Some points, each followed by its number:
tensor([ 1.2,  0.0, -0.8,  1.0,  1.7,  1.3, -0.6, -2.0]) 0
tensor([-0.5,  0.3,  1.5, -0.2,  0.6, -1.4,  0.9,  1.2]) 1
tensor([ 0.4,  0.6,  0.4,  0.5,  2.3,  1.4,  0.4, -1.5]) 2
tensor([-1.7,  0.0, -1.1, -0.6,  2.8,  0.9, -1.0,  0.9]) 3
tensor([-1.1,  0.2, -0.9, -0.5,  1.8,  0.8, -0.8,  0.1]) 4
tensor([ 1.0, -0.9,  0.0, -0.5, -0.3, -0.6, -0.5, -0.4]) 5
tensor([ 0.8,  1.3, -0.1, -0.4,  1.9,  0.6,  1.6,  0.7]) 6
tensor([ 0.3, -1.7,  0.6, -0.4,  0.1, -0.7,  1.0, -0.2]) 7
tensor([ 0.3,  0.9,  0.0,  0.1, -0.9,  0.4, -0.2, -0.1]) 8
tensor([-0.8,  0.0, -1.3,  0.1, -0.7,  2.2,  0.6, -0.1]) 9
tensor([-0.2,  0.3, -0.3,  0.7, -0.1, -1.9, -1.8,  2.2]) 10
Which three points above are nearest to each new point by angle? Their numbers follow each, nearest first.
tensor([ 1.0,  0.5, -0.8, -0.1,  0.6,  1.1,  0.2,  0.2]) 6 0 2
tensor([ 0.5,  0.8, -0.1, -1.0, -0.5, -0.7, -1.1,  1.4]) 10 8 1
tensor([-1.0, -0.9,  0.2,  0.7,  0.3, -0.2, -0.6, -1.3]) 0 2 4
tensor([-1.1, -0.2,  0.3, -1.0, -0.4, -0.1,  0.0,  0.7]) 1 3 10
tensor([-0.8,  0.6, -1.1, -0.2,  0.1, -0.6,  0.7,  1.2]) 10 3 1
tensor([-1.0,  0.0, -1.7,  0.8,  0.4, -0.7,  0.7, -1.3]) 0 4 9
tensor([-0.4, -0.1,  0.3,  0.6, -1.0, -0.9,  0.8, -1.0]) 7 1 8
tensor([-0.1, -1.2,  0.9, -0.4, -0.4, -0.2,  0.0, -0.5]) 7 5 1
tensor([-0.5, -1.1,  0.6,  1.0, -0.1,  0.0, -1.0, -1.2]) 0 5 7
tensor([-0.2,  0.4, -0.5,  0.2,  0.4, -1.0, -0.9,  0.1]) 10 3 4
tensor([ 0.4, -0.1,  0.8, -0.8,  1.0,  0.2,  0.2, -0.6]) 2 6 7
tensor([ 0.9, -0.4,  0.5,  0.8, -0.8, -0.9,  0.1,  1.1]) 10 1 5
tensor([ 0.0,  0.8, -0.5,  0.3, -0.8,  0.9,  1.4,  0.0]) 9 8 6
tensor([ 1.6, -0.3,  1.8, -0.8,  2.0,  0.4, -0.9,  0.5]) 2 6 5
